Where one turn sends some rows of the set: a few examples, then the rows asked:
Piro: [  5  15  19  34  -3  -2   6   9  11  -1  19   5  16 -10  -8 -23   4  -1]
Pon: [  8   0  10  23  -7 -11  -7  -7  14  13  17   5   3  -9   1 -28   3   3]
Bipa: [-13  12  34  12  -5 -18  -6  -1   7  -1   0  -6   0 -11   2 -33  -1   0]
lalur: [ -1   9  10  32 -25 -16  -4  -8  -2  -2  -9  -4  12   4  -8 -19  -9   6]
pem: [  2   2  16  27  -4  -4  -8  -4   4   2  27  -5   6   8   1 -13   6 -15]
muviz: [  5  17  14  15   0 -29  -3   8   7  10  15 -15  -9  10  -1 -20 -11  14]
vonel: [ -4   1  13  29  -3  -5 -10   0   8  10  15  -6  23  -9   3 -10  12   9]
buka: [  8   2  17  25  -7  -5 -14  -6  -8  -1  23  -6  10  -5   0 -14   7 -11]
veku: [-13  -1   9  17  -1 -17   7  -6   5   8   0 -13  -3  -1  14 -15  -7   9]
Finik: [  6   3  15  33   2   1   1   1  -8  -1  16  -7   9  -1   0 -16   4 -16]
zelun: [  5  14  15   8 -15   1 -13   0  -6   1   1 -18  22  -7   1 -19 -10  13]
kopob: [-13  11  23  27 -23 -15 -11  11  14  -3  14 -14  11  -3  -2 -22 -21  -7]
Som: [ 10   8  24  37 -23 -22  -7  16  -6   0  -1 -18   8  -6   2 -19 -18   8]
lal: [  1  15  16  10 -25  -7 -19  19   7  -4  -1 -15   1   3  -6 -20  -8   9]
kufi: [  5   6  21  25  -8   1   0  -6  -7   2  18  -7  12   4   1 -19  14  -9]
Satiz: [ 19  16   9  27  -4 -11   6  -1   3  11  14  -9  14 -12  -2 -11  13   0]
godid: [  1  14  25  18 -23 -23   4  26   9   2  -3 -12  11  11   8 -15   2  -5]
gov: [  6   2  15  13 -12 -23  -9  -7  14  -4   1   5  19   5  11  -8 -11  -8]
Dupib: [  7  24  33   8 -10 -25  -5  -4   0  -2   3 -17  19 -12   6  -8  -5   3]
siten: [  5   5  13   7 -21 -16 -11   8  12  -3  -4 -15  -5  -2  11  -7   7  -4]
zozu: [  7  21  30  23  -4 -17   1   3  11 -20  11  -3  -3 -17  -1 -11  -9  -4]
gota: [ 10  13  21  43   6 -22  -5  14   1   0   8 -11  11   1  -8 -23 -19  -1]
Vopu: [ 14  14  16  24   0  -5   8  10   2  -5  -9  -9   4  16  -2 -14   9  11]
Paril: [  5  16  25  11  -8  -5  19   3   3  -9  -5   0   6  -1   6 -22 -10   9]
mibo: [  3  13   7  20 -19 -19  -3   9  11  -3  -5  -8  10   1  -1 -11 -27 -13]
gomuk: [  0   4  26  13   0 -18  -8  22   8   7   5  -2   8   5   0 -35 -14  13]
vefed: [ 20  13  15  13 -14 -22  -9   5  -2   0  11  -3  20  -4  -1  -8 -16  19]
vofu: [ 11  15  14  31 -15 -32   5  15   7  -4  -1  -1  -4   4  -4 -17   1 -12]
teg: [-11  12  16  20  16 -15  -3  15   1  -2  -8 -11   7  -2  -5 -19 -13   5]
tokog: [ -7  14   1  22  -6 -27  -1   8 -11   1  12  -7   9  -4  -2  -9   0  18]
zev: [ 20  12  26  21   8 -14   5   8   9  -2  -9 -10   6  -5   0 -20 -21  -2]
vuluf: [  8  10  29  12 -10 -22  -9  23  14   4  22 -12   4   5  12 -23  -2  -2]
fut: [ 10  24  35  14  -6  -8   3  11  11  -5  -2  -9  24   8  -1 -10   0  12]
mabe: [  4  11  20  23   8  -7  -9   6  19   9  13 -10   6 -14  -1 -20   7 -12]
Gegi: [ -1  34  21  24  -9 -21   7   3   8  -5  19 -15   9   4  -6  -3   3   8]
Nipu: [  7   9  21  31 -17 -19  -8   1  13  -2 -15 -14   0  16  -2  -7  -3   5]
sodo: [ -1  15  20  32 -15  -5   0  22   0  -2   3 -32   5  -2   2 -10   1   6]
Pebo: [ -1   8  24  24  -8 -29  -8   6  11 -10  16   2  11   4   7   0 -10  16]
Dil: [  5   4  14  14   2 -26  -7   5  17  12   3 -12  14  14  10  -3 -10   8]
dozop: [  3   6  15  25  -2  -6  -7   6  -7   4  25  -6   5   3  -5 -25   8 -14]

dozop goes to pem
Paril goes to teg
zozu goes to Bipa
And these:
Satiz goes to Piro
zelun goes to Vopu
Som goes to godid
lalur goes to sodo
Dil goes to vefed

